One turning vector, and how many steps it has turned:
The counts run from 0 to 154.
[  0 -14  -3  -2 -28 -21   1 -11  -6 -30 -10  -8 -25 -24  11   4 -10  13
   7  -1   2 -12   2  13   0 -11 -34  17  -1   3 -12  -6  -9  10  23   2
 -16 -17  49 -31  -2  12 -11  -2   8  26  -5  -6  11   8  -2  26   4  14
 -16  14   4  -2   5  12  -2   4  23   1   8  -2   8  16   7   0   0   6
  20]
16
[  1 -42  25  25 -25 -15  21 -22   1   0  12 -13 -24  -9  -5 -11   4  -9
   1   4  15   4 -12  14   0  10 -10   1  -1   4 -13   6  18   8  24  -3
 -12 -17  29 -20  -2  21 -15   1  12  13   9 -14  32   7  11   0   3  27
  22   0  -2   0  15   3   2 -20  28  11  -5   4  12  22  -1  16  -5 -23
  16]
95
[  1  14 -23 -20  27  -5 -26   4 -13 -18  -4  16  11 -14  10   1 -23  20
  -9  10 -25 -11  17  -5 -39   4  13 -15  14 -18  -2   4 -20 -12 -26  -7
   4   1 -20  22  34 -13  -4   9   2  -5   8   1  -5  26   6  -6   4 -10
   0   5 -11 -25   1   2 -18  14 -14  12  13 -24 -14  19 -11  -2 -10  -9
 -13]
22
[ -8 -27  13  15 -16 -10  -2  12   5  27  -9 -34  -5  -7  -8  -6 -17  -8
   2   7  20   3 -13  23  27   2 -36  -6  27  13 -21 -11  -5 -20  24  -5
  -9 -19   5  -9  -5  16   0 -38  10  -3   1   6  14   4  -5   3   8   1
  15 -20   0  -7   1 -21  -5 -15  40   4  10 -16  10   5  -5   7   9  -6
  19]
97
[-11  -3   9 -10   2  13 -19 -22  35  -6   4  -7   9   5  -1  14  12  -1
  -3 -20 -12   8   9  14   9   4 -18 -15   9  -5   3 -15  -8   0  21  23
 -31   2 -13   4  -6 -16  12  19  22 -38 -11 -33  -2   9  -3  -4  11   6
  -9 -13  18 -19 -13  31  15  -8   4 -20  31   3  12 -10   9   1 -19 -13
  -3]
0
[-19  -5  25   0   5  -6 -30  -9   6  25 -16  -7 -11 -18  -1 -12   4  16
  -5   2   3  -2  -5  33   6  23  -7  -6  29   6   1  -5 -20 -31  16 -23
   1 -11   5  38  10  -7   2 -24  28 -18   4  -4  -7  21 -16  -6  -2  -4
  -1  -3  23 -21  20 -19  -2  -5  18  -5  11 -24   9  -4  -3  -7  -5 -10
   8]
99
[  2 -11   1  -4   6  -8  11 -12  -2  -3   8   3   4  21 -25  -1 -18   3
 -13 -15 -17 -24   8  -9 -20 -11   3  23 -21 -11  -1   1  -6   3 -18   7
  -3  15   8 -32 -16   7 -16  38   4  -8 -10  43  -7   9  19  -3  13   9
 -14   8  -6 -15 -14  17   8 -20  -8 -22   5  30   6  15 -22 -24  -7  -2
   5]
26
[ 17 -25  -6  32 -32 -19   6  -8 -16 -18  -2 -17   7 -20   8  11 -16  10
   6   4   2  12  -6  28  -3   4 -41  27   0  21  -6   4 -20   1  11   3
  -2  15  -3   9 -10   2 -12  -2  -8  18   4 -26  10  -1   9   7  29  -2
  -9  -3 -13  24  -1   5   9  -2  16  26  26  -6   4  20  -7  27   1   9
  -5]
4
[ -6  -4   1   6 -16  -7  14  17 -31  -5   5  -3  15   0  10  10   8  26
  -2  -1  -8 -25  17   2   7 -20  -1  -3 -41 -16  -7  -1   3 -13 -18 -11
   8   0   3 -13 -24   2   4  19   2  -6  -9  -6  -3   0  12  13  -5 -12
  32 -21 -17 -10  -2  -9 -11   5  26  -9  -4   6   2  29  14  -2  13  26
  21]
129
[-24   5   7 -23   4  -9 -22  36   7   8  -6 -15  15  10  24   6 -20   4
  13   2   7  -2  -6   4  30 -18 -30  -1  28  12 -32  -1 -10 -21  -8 -18
  -2 -25 -17 -11  -5  10   1  -5  -3   1 -13  11   5  -4  -3  23  -2 -16
  -6 -16  -6 -18  11   1  -4 -19  17 -11   1  -6 -18  12   0  16   6  14
  12]
31
[ 33  19   8   5  -5  20 -15  -8  20  14  17   7 -24   4   5   3 -14   3
   6   8   5  48 -14   0 -18   7   1   6  17  -6 -10  25   7  25   0  -1
  -3 -14   0 -15  10  -8  12  -3   0  26  11  -9  18  -5  20   3 -28  -3
 -17  11 -19   0  19  12  18  -3 -10  34   3   8  -7   7  -1  11   1  -5
 -26]
56
[  4   0  20 -12  39  13  13  12  -1  14   4   8  13   3  15 -15  11  -4
  -7  29  -6   4 -15 -18   0  13  29 -27  -1 -21 -13  10   9  12  -4   9
   6  -4 -12  12 -10  18  13  -4  10  -9   4   2  -1 -19  17 -20   7   4
  42  -9  -4  -2  -1 -20 -24  -9 -10   6 -10   5  21  20 -10  10 -16  -9
  -6]
76
[  4   8  20  -6 -17   0  10  28   5 -11  -3  11   1   6  -2   5  -5   1
   3   1  12  18   4  -5  -7  -1   4   5   9   5 -17  -3  -3 -12 -13  -5
  -2 -18   0 -29 -14   6  11  23  -8  11  12  -8  42 -13   9   9   2 -46
   0 -32  -9 -19  39  17   3  -9  -8  10 -24 -12  -8  29  -1  19   1  -8
  -8]
42
[-19 -18   5  11 -21  -5  -8 -24   3  18  20 -10   5   1 -14   9  -9  12
   1 -20  -5  -7  18  29 -21   4   0   3  -6  -6  13  -6   6  -2   9 -10
 -20  18   7 -17   8  -1  -9   3  24 -29  -1  11 -16  32  16  14  -4  15
   0   2   0 -24  -7  18  16  -5   4 -27  19  17   2   8   8 -30 -12  -7
   7]
13
[ -7 -10   3   3 -11 -25 -11 -10  -7 -21   9   2  21  15 -13  -8  11  -4
  -8 -26  -8  -6  -2  17 -12  -4   1  -2   0 -14  22  30  13 -23 -32 -24
   7   4 -23  21  12  -1 -21  38  -2   8 -14 -14  -3  16  -1  -9  -3 -13
  21  17 -20 -14   0  -8  -3  -7  -4  -5  -4 -15 -27   9  -2  -2  -1   3
   1]
126
[ -6 -33  21  27 -14 -21  14   0  -1  19  -6 -29 -20  -4  -3 -17 -28  -7
  -1   5  24   2 -15   9  13   6 -23  -3  21   9 -27   4  13   4  21   5
 -14 -20  10 -19  -4  31  -8 -18  10   8   9  -6  20  -2   3  -3  10  14
  19  -6  -8 -10  13 -17  -3 -17  39  14   0  -1   6  16   4  21   0 -12
  20]
96
[-12 -11  10   8 -13  -6 -23 -26  26 -22  12  -1   0  -3   7   2  11   4
  -4 -18  -7  13   3  33  -7  13 -10  -7  11   0   5  -3  -9   7  27  10
 -29  10  -9  -3   6  -9  -5  23  10 -25 -14 -45  -4  14  -5   2  11   9
 -12   0  18  -8   2  34  20  -6  -3 -12  22   5   3   7  14   0 -27  -8
  -6]
1
[  0 -10   4  -3  -7   1 -13 -15   8  16  30 -13  20   5  -3  28 -12  16
   7  -9  -3  -5  16  15 -19  -6 -10 -16   3 -23   6 -12   1  -3  -5  -7
 -12  11  -9 -16  -1   3  -8  -4  25 -34  10  -2 -14  26  17  14   2  19
  13 -11  -9 -28 -28  11   6  -3  12 -28  25  13   6   9   4 -29 -10   4
   6]
12
[  7 -10   6   1  11  -8 -20  24  -2  33  23 -13   4  -1  18  -1 -28  -4
  23  19   1  -2 -11  16  19  -6 -13  14  32 -13 -17  12 -18 -17 -15 -22
   4 -18  -1   4 -13  -6 -19  -5  12   4  21  27  13  -1  19  14   3  12
  -3   2  -2 -19  10   0 -13 -40   9   5   3 -12  12  19 -17  10   3  -7
   8]
110
[-11  13   6 -20   9 -16  -8   1   9 -24 -35  12 -17  -5 -16 -18  19  -7
 -13 -12 -18  -5 -13   2  11 -10 -15   3  15   6  16 -12 -20 -19   3  -5
  15   1  23   1  -9   9  12 -15  -7  32 -34   9 -13  -9 -16  -9 -23 -16
  -2  20   0  14  -5 -27 -20  10   6   1   5 -17  10 -15  -1 -11  15   7
  -6]
152
[  0  16  12 -21 -10  14 -19   1  27 -17  -4   7 -18   3  15   6   9   9
   6 -14   8  10  -1   1  -2 -15 -14 -10   0 -10   3 -20 -12  -7  15  11
 -25 -35  14 -22  -3 -16   9  31  15 -10  -8 -20  17   9  -6  -3 -29 -19
 -16 -19   0 -22  20  31  14   3   2 -18  10  -2  -2   2  26   5 -17  -8
   1]
133
[ 20  26   8   6  -4   7  -3 -19   9  23  11  -8 -22  13 -19   4 -24   8
  -3 -10  11  41 -18  -2 -12   4  -7   8  29  -5  -4  18  15  13   0   3
   3   3 -21 -12   6   6   7 -12  -7  27   5   2   7   0  15   5 -11  -1
  -2  10 -33  -1   3 -10  14  -3  -3  27  11   7  -7   0 -22   6   3  -6
 -39]
57
[-15  15  21 -19 -11   4 -16  -9  19  10   7   3 -21   6  -3   7  -4   7
  -2 -14   2  18   7  13 -26   0  15 -10  26 -17  13  -6  28 -14   4  -9
 -14 -12   9 -33  13   3   9   2  12 -16  12   4  12  18  12  28 -37  -5
  -2  -9  -7 -32  23  29  12  -1 -17 -15  -8   5  -6   2  11 -15 -12 -10
 -15]
146
[  2  -3  17   7 -19 -16   1 -15  -7   0   0  16 -10   8 -37 -11  12  -6
  -9   0 -11   3  -4  18 -21  11  17   3   7  -7  31  11  27 -26 -17 -35
  17  20   6   0   7  14  -6 -12 -10  13  -6  19  -8   9  16  -3 -17  -6
  23  23 -17  -5   7 -32 -13   8 -10  11 -21  -6   3 -10   3 -18  16  -3
 -15]
60
[ 23  20   7   9 -10  -1  -5 -14  15  20  16 -13   0  19 -28   0 -15 -14
   3 -22   6  36  -8   1  -2  -5 -18  12  25  -3   4  19  11  -3  -6 -10
  14  10 -16  -2  -9   4   4 -19 -22  20  -5   9   4   2  14   7  -6  -7
   2  15 -34  -3 -10 -28   7  -8   0  25   5  -1  -4  -7 -15  -8  21  -8
 -35]
58
[ 11   5  -8   3   3   8   9   1 -11 -25 -16   4   4  16  14   9  -7  27
 -15 -12 -24  -7   3  -8 -11   5  10  10 -38  -8 -11  14  -2  23   0  14
  -2   3 -14  -4  -7   4  -3  34  -2  22 -34 -11 -22  -1  15 -17  -1  -5
  16   4 -19  12 -19   5   0  20  -4   5  14  21 -20  18  -7  -2  -7  28
  -7]
37
[ 10   4   3  15 -18 -23  -5 -13 -26 -12 -32   6 -21   0 -26  -9   7  21
 -26 -20  -8  -7   5   9 -21  -7  -1  19 -10   6  36  -3 -13 -18 -22 -12
  20  11   5   4   2 -12   2  28 -14  29  -4   6  -2  10  -2 -24  -3 -38
   2  11  -8  -2   8 -18  -5  16   2  21  -7 -15  -8  -2 -12  -9   7  11
 -14]
139
[ 24  23  11  -1  -8  24 -15  -7  24  -9   9  15 -20   0   8  18   1  -1
  15  15   6  36  -7 -10 -11   3  -8   9  15  -7   2  -3  -5  16   2   3
  -7  -8  23 -17  -5 -10  16  16  -5  20  12 -16  33  -1  16   7 -24 -14
 -22  -2 -15  -2  27  19  11   5 -18  35   4  -4  12  -5   3  11   0 -17
 -24]
55
[  6 -38  15  18 -34 -11  15 -19  12 -23  20   0 -14  -2 -14  -4  13 -20
  -5   1  16  -3   2  15 -13   8  -9   2  -9  -9   2  -2   3  13  16  -3
 -11   8  38 -22 -13  16 -13  14   0  -7   4 -17  30  12   9   6   9  19
  10   4   0  -5   7   9   6 -17  13  10  -1   9  27   3   6   0  -8 -22
  20]
94
[-26  19  -3 -23   3   1 -30  24   8   9   2 -11  16   8  22   1  -6  13
  13  -3  -3   1  -7  19  28  -6 -23   6  20   9  -8  13  -5 -30 -15 -31
  -9 -20 -24  10  -6 -12   5  -9  11   4 -18  11 -17  -3  -6   7 -13 -19
 -14 -11   4 -18  12   0  -6 -14   2 -21   2 -10 -25  12  -7   0  18  22
   8]
32
[  3 -26   5  13  -6 -15   7  22 -18 -10  -6  -4 -16  -5   3   2 -28 -13
   1  23   0 -14  -4  -5 -13   9  -3  10  24   0 -24  -1 -18 -12  -3  12
   5   0  12 -37   8  21 -22   6  -3   3  16  17  29  -3  15  12  19   2
  -6 -10   3 -11  27   9  -5 -12  -5   1  -7 -16   2  35  -6   6 -11 -24
   5]
108
[ -7  -7  -5   0  19  -9 -14  10   2   6 -31 -23 -30 -11  -2 -11 -34  13
  -1   6 -15  -9 -10   6  17  -6 -37  19  11  16 -31   2 -30  -8   6  10
   4 -24  11 -13  -3  11  -8  -8  11  36  -1  15  -7   3   4  -9   1   2
 -17   3  -6   2   7  -8  -9  -5  30   1  29 -19  -6  15 -18  11  -3   6
   7]
18
[  0   4   7  13   3 -20   3 -15 -10   6 -19  11  -3   6 -18 -22   6  -9
 -11  11 -17   2 -14  11  10  18   5  34   9  21  12  21  -9  -9  -1 -18
  17  30  -6  22 -14   0  -5  -4 -12  23 -20  27 -13 -24  10  -7  24   6
  -1  22   4  25  12 -14  -8 -10  -6   6  -7   0  -1  -2 -26  -7  15  10
 -28]
72
[ 12  -8  10  29  -8   8   6 -16   7  24  25  -4  21   6   2  20   1  11
  -4  12  -7   8  10  15 -14  23  15   4 -19 -10  14   8  -1  21  12   2
 -13  23 -16  20 -19 -19  -1  12  15 -32  19 -11  -3  17  23 -15  19  16
   9  -7  -6  -1 -16  19  13  -9  -9   4  23  22  20   4  -7 -14 -18  -7
 -14]
91
[-13   6  13 -11  14  14   3   8  24  16  32   6  43  23  -5  10   7 -12
   1   4   4  13  -6  -1   7   6  14 -21   4 -20 -14 -10  15   0   2   1
 -15  17 -23   7 -23   9   8  -9   4 -46 -10   4  -7 -10  14   5   6  11
  18 -22   1 -13 -25   1   2 -17 -13 -14   1  21  17   1  -1 -12  -7 -12
  -4]
78
[-29  35  -3 -27   9  -9 -36   3  10   1 -16   5   9   1  18 -12  -1  26
   6 -12  -4   0   2  25   7   2   0  15  14   0   4   9  -5 -31 -19 -24
  -2 -19 -19  24   3 -13   0  12  10  -5 -18   4 -22   7 -23  -6  -5 -23
 -19  -1  16 -17  18  -2  -4  -1  -4 -15   4  -4 -35   4  -6  -1   7  24
  -2]
33
[ 12 -27   8  17 -28 -10  10 -31   9   2  14  -2  -1  16 -37  -2   9 -13
  -7 -12   1   4  12   2 -15   6  -2  17 -13  -3  19 -12   7   2  12  10
 -12  11  18 -17 -15   9 -12  35  14 -26   0  -4  30  14   6  -4  30   6
   2   1   5  -5   2  11  11 -18  -4  10  -9  14  25 -11  -4 -13  -2 -31
   5]
93
[ -3 -10  26   5 -13   1  16  19   0 -11  -6  24 -11  12  -7   1  12  -6
 -12  -3  -3   0   4  -3 -14   3  24   8   4  14  -1  -5 -10 -14 -15  -6
   1  -7  -6 -33 -11   7   2  34 -11   7  14   6  23  -9  11   0 -10 -39
   0 -30  -3 -15  40  27  14 -13 -21  -1 -12 -10 -12  26   5   5 -19  -7
  -9]
41
[  9 -42  14  19   1 -10   1   6  -6 -27   0  10 -22   3   1   4 -10 -18
 -14  12 -17 -23  -2   4 -16  26   4   3  18   3  -5   3 -18  -9   6  11
   3  10  21 -34  12  19 -28   7  -4   9  16  19  23   6  20   3   5   4
  -6   2   6  -6  27  17  -1 -16 -10  -7   7 -15   6  23   0   1 -27 -20
  -2]
107
